[[ 0.43 -0.20 -1.55 -5.45 -0.37 -0.45]
 [ 1.19 -0.63  1.15 -1.30  0.92  0.43]
 [ 1.06 -1.35 -1.81 -4.85 -1.29 -0.43]
 [ 0.07  1.06 -1.44 -5.23 -1.27  0.10]
 [ 0.96 -0.01  0.93 -1.32  0.20  0.45]
 [ 0.63  1.80  1.47 -4.84  0.48  1.08]
 [ 0.80 -1.92  0.18 -1.40 -0.88  1.20]]
0.43

[[-1.45 -1.30 -0.88 -0.09 -0.31  1.64 -2.85  0.19 -2.03 -2.52 -0.51  1.56
  -1.04]
 [ 1.49 -0.40  2.22  1.40  1.85 -3.80  0.64 -0.23  0.06  1.71  1.23  0.20
   0.76]
 [ 0.21  2.52 -1.15  1.67  0.94 -2.43 -2.72 -0.78 -3.01 -1.22  0.15  2.11
   2.66]
 [-2.60 -0.22 -3.81 -1.07 -2.04  2.87 -0.88 -3.09 -0.23 -2.15 -0.83  0.87
  -0.99]
 [-3.19 -3.29  5.99 -3.47 -3.26  1.82  2.55  3.12  3.47 -1.29 -0.90 -2.00
  -2.76]]
-1.45

[[-2.06 -1.35 -2.16 -2.37 -3.08  5.41  1.26  1.92  1.26  1.91 -2.54 -3.53
   0.96  1.44 -4.22 -1.74]
 [ 0.26  1.96 -4.27 -3.81 -1.90 -0.79 -1.25  0.16 -0.87 -2.38  0.41 -1.34
   0.56  1.70 -2.44 -2.38]
 [-0.87  1.45 -0.60  0.37 -2.26 -3.66  0.86  0.25 -1.99 -3.20 -0.42 -1.93
  -0.06 -0.80  2.54  0.56]
 [-0.37  0.20  2.03  0.90  4.44 -1.33  1.85 -1.82  1.28 -1.46  1.59  4.70
   1.47 -1.96  1.15 -0.88]
 [-2.94 -2.09  1.41 -1.56 -0.28 -0.95  0.78 -0.42  0.38  1.86 -2.17  1.80
   1.85  3.56 -1.26  0.39]
 [-0.08 -2.17  2.74  5.72 -0.04 -2.80  0.04  1.01  1.05  1.30  0.44  2.29
  -0.84 -2.12  3.04  2.57]
 [-3.42 -4.09  2.25 -1.01 -0.99  0.73  1.30  0.15  2.96 -1.17 -3.66 -1.89
  -2.16 -2.62 -1.28  3.27]
 [ 1.64 -1.82 -1.06  1.69 -1.39  3.01  1.34 -2.14 -3.12 -0.56  1.01  3.66
   0.77 -0.58 -1.90 -3.70]
 [-6.40  0.75 -0.17 -5.61  1.26  0.60  1.96 -2.21 -0.57  1.18 -1.09 -1.13
   0.21  0.86  2.29  2.26]
 [-0.95 -1.98 -1.80  1.05 -0.40 -0.70 -0.14 -2.35 -3.41 -1.85  0.30  1.54
  -1.74 -2.09  1.40 -0.94]]
-2.06

[[-3.57 -2.45  1.24 -4.87  2.35  2.06 -4.26  4.11 -3.44 -5.24 -0.18  0.32
   4.74]
 [ 3.33 -3.40 -2.97  3.57 -4.57 -3.33  4.72  2.78  4.62  4.32  3.18 -4.36
  -5.51]
 [ 4.40 -3.40  4.65  2.39 -3.71  4.20  3.49  3.71  3.89  2.98  4.49  3.26
  -4.96]
 [-3.56 -2.51 -2.58 -2.01 -0.80 -2.80 -5.22  5.67 -4.92 -5.23 -0.18 -2.73
   3.24]
 [ 2.13  1.31  3.53  0.17  2.56  3.44  2.64 -5.06  1.96  1.55  0.13  4.43
  -2.14]]
-3.57

[[-6.55 -3.94  0.66  0.10 -2.28  1.68 -0.65 -3.45  0.64 -0.29 -1.59]
 [-1.95 -3.33  6.51  2.95 -1.25 -0.70 -3.24  2.26  1.60 -4.10  1.00]
 [ 2.11  0.67 -3.25 -4.25  0.16  0.98 -0.44 -3.24 -3.36  2.51 -3.32]
 [-4.71 -2.57  4.18 -2.12  1.12 -1.84  4.21 -1.26  4.36 -4.07  4.74]
 [ 0.23  4.43 -1.50 -0.97  5.37 -5.01  3.83 -0.25  2.43  1.02  1.54]
 [ 3.76  0.29 -0.10  3.58 -0.60  2.86 -1.62  3.70  1.49 -1.58 -0.63]]
-6.55

[[ 2.69 -3.66 -4.42  1.72  1.77  1.16  0.28  1.57 -0.01  1.20  1.51 -2.51]
 [-0.27  0.43  0.81  0.04  0.08 -1.47  0.93 -0.19 -1.00 -1.72 -1.37  0.42]
 [-0.10  1.22  1.62 -1.00  1.04 -0.79 -0.33  0.50  0.46 -0.83 -0.65  0.58]
 [-2.64  0.84 -1.30  2.20 -3.49 -2.54  6.44 -2.38  0.19 -2.50 -3.17  0.93]
 [-1.55 -1.36 -4.70  0.07 -2.79 -1.60  6.66 -1.25  2.56 -1.53 -2.05 -1.28]
 [-0.18 -1.51 -2.98  1.59 -1.53 -1.58  4.39 -0.68 -0.74 -1.74 -1.71 -0.72]
 [ 0.50 -1.90 -4.80  1.64 -1.67 -1.26  6.09  0.09  0.42 -1.14 -1.49 -1.12]
 [-1.12  1.40  3.42  0.83  0.86 -0.75 -2.16 -0.99 -1.23 -1.01 -0.64  1.12]
 [ 0.66 -2.59 -4.86  1.82 -0.62  0.01  3.77  0.09  1.19  0.16 -0.12 -1.82]
 [-3.86  4.20  4.31  4.14 -3.84 -3.99  5.15 -3.51 -3.38 -4.10 -4.71
   4.13]]
2.69

[[ 1.03 -3.43 -1.19 -1.44  1.17  5.86]
 [-1.37  4.56  3.43 -0.12 -3.64 -2.02]
 [ 4.51  4.80  0.00  0.02  2.76 -0.93]
 [-1.49  1.00  0.80  0.65 -2.23  6.57]
 [-5.97  0.54 -3.69 -0.22  0.00  1.54]
 [-0.54  2.47  1.88 -1.93 -6.11 -1.15]
 [-3.05 -3.86  4.73  0.00 -0.72  2.27]
 [-2.40  2.18  0.86 -0.18  1.51 -6.19]]
1.03

[[ 1.05  0.71  0.30  2.82 -1.62 -0.38 -0.69 -1.36 -3.07 -3.43]
 [ 1.65  0.89  0.77  2.51 -1.31 -0.70 -0.56 -0.21 -2.47 -3.42]
 [ 1.05  0.55  0.19  2.68 -1.49 -0.64 -0.90 -0.77 -2.82 -3.36]
 [ 1.52  1.45  1.33  1.51 -1.27  1.12  1.39 -2.53 -2.34 -1.76]
 [ 0.67 -0.76 -0.39 -0.98  1.91 -0.66 -1.30  3.84  2.25  1.94]
 [ 1.92  1.52  1.77  0.99 -0.71  0.60  1.35 -1.00 -1.27 -1.60]
 [ 0.60 -0.37 -0.84  3.26 -1.43 -2.30 -2.88  1.33 -2.70 -4.31]
 [ 2.25  0.70  2.09 -1.26  1.70 -1.86  0.01  5.42  3.24 -0.24]]
1.05
